One turn sends every row of this set to another row. A few are shown first. Where does it send the rows asked after them?
toror: [ 0.05 -0.85  0.96 -1.39  3.86 -2.21 -0.85 -2.02  1.53  1.13 -4.03 -3.97
 -0.03]
deva: [-1.82 -0.01  1.92  1.23  2.80 -2.57 -2.06 -1.65  1.18  0.50 -2.12  2.68
 -0.72]
fotam: [-0.19 -1.01  1.01  0.05  2.74 -0.39 -4.60 -0.62  1.87 -0.06 -3.32  1.34
 -0.49]
Sut: [-1.96  0.35  1.48 -2.43  2.77 -2.41 -1.90 -2.10 -0.53 -0.14 -2.53 -3.92
 -0.37]
vire: [-2.07  2.23  2.09 -0.75 -0.04 -1.90 -2.08 -0.30  0.42 -0.41 -1.64 -1.65
 -0.18]
Zedal: [-1.93 -0.85  2.56 -1.55  3.75 -2.01 -2.93 -1.50 -0.57 -0.17 -0.87  1.46
 -1.16]
Dadin: [-0.90  0.76  1.55  1.27  3.39 -3.73 -2.50 -1.63  1.12  0.51 -1.70  2.42
 -0.09]
Lig: [-1.23  0.80  1.61  1.61  2.93 -3.28 -2.80 -1.31  1.00  0.81 -1.86  2.34
  0.03]
gef: [-0.18 -0.18  0.77 -1.62  3.34 -1.81 -1.93 -1.16  0.93  2.02 -5.40 -3.16
  0.11]
muvuv: [-1.05  0.34  1.31  2.17  2.88 -2.54 -2.74 -1.65  2.11 -0.10 -2.03  1.98
 -0.13]
Vigag: [ 1.44 -0.68  1.08 -0.14  5.49 -3.14 -2.65 -1.07  1.11  1.10 -1.58  0.66
  0.17]
tudib: [-0.29 -2.02  1.63 -0.13  4.55 -2.07 -2.44 -1.98  1.54 -0.95 -0.62  0.28
 -1.05]
Lozik: [ 0.33  1.92  1.00 -0.95  1.72 -1.47 -0.55 -0.35  2.30  2.05 -5.12 -0.06
  0.40]
Badez: [ 0.02 -0.94  1.55 -2.19  2.94 -0.84  0.29 -2.75  2.49 -0.36 -1.80 -2.21
  0.37]
lefen: [ 0.33 -1.06  1.52 -0.90  4.59 -1.22 -2.63 -1.09  1.09  1.90 -3.63  2.25
 -0.20]
peg: [ 1.37  1.00  0.93 -0.37  2.93 -3.18  0.76 -0.85  2.96  1.48 -3.35 -1.23
  0.34]
Leg: [-1.43  0.39  1.75  1.25  3.29 -2.36 -1.90 -1.93  1.53  0.54 -2.15  2.88
 -0.43]
Fas: [-0.72  0.20  1.46 -0.54  2.87 -2.18 -5.22 -0.17 -0.31 -0.05 -1.64  0.73
 -0.40]
Tumu: [-0.51  0.01  2.04 -0.58  2.83 -2.92  1.65 -1.76  2.28  0.05 -1.38 -1.61
 -0.79]
Zemu: [-2.28  1.16  2.78 -1.16  1.55 -2.93  0.32 -1.22  0.20 -0.22 -0.51 -1.68
 -0.82]
Veb: [-0.11  0.07  1.99 -2.42  1.92 -1.23 -1.28 -0.03  0.92  3.52 -4.26 -1.17
  0.74]
Bet: [-1.77  0.27  1.18 -2.05  1.78 -1.54 -3.22 -1.56  0.04 -0.26 -4.02 -3.47
 -0.44]
taz: [ 1.74  0.19  0.91 -1.01  2.87 -2.19 -1.37 -0.82  2.09  1.77 -2.31 -2.87
  1.95]
sopud: [-1.01 -1.02  1.62 -2.18 -0.13 -0.65 -2.19 -0.21  2.00  0.20 -4.06 -1.79
 -0.76]
vezu: [-1.20  0.07  1.00 -2.13  1.94 -0.85 -2.71 -1.25  0.56  0.95 -5.59 -2.84
 -0.41]
Boza: [-0.32  0.63  1.15 -2.62  0.37 -3.35 -2.96 -0.33  0.55 -0.66 -1.86 -2.52
 -0.24]
radi: [-1.04  0.56  2.14 -3.93  2.25 -2.68 -0.27 -2.28 -0.44  0.38 -1.49 -1.30
 -0.16]
vepaz: [-1.24 -0.70  1.42 -2.03  3.80 -1.96 -0.56 -2.61  0.49  0.47 -2.84 -3.86
 -0.55]
rudo: [-1.13  2.07  1.49 -0.79 -0.16 -0.47 -2.08 -0.27  1.79  0.39 -4.24 -0.55
  0.17]
pife: [-1.13  0.14  1.38  1.94  2.89 -3.09 -2.49 -1.60  2.01 -0.37 -1.62  2.18
 -0.59]

gef goes to toror
pife goes to deva
Tumu goes to Zemu
And these:
Badez goes to radi
Zedal goes to Fas

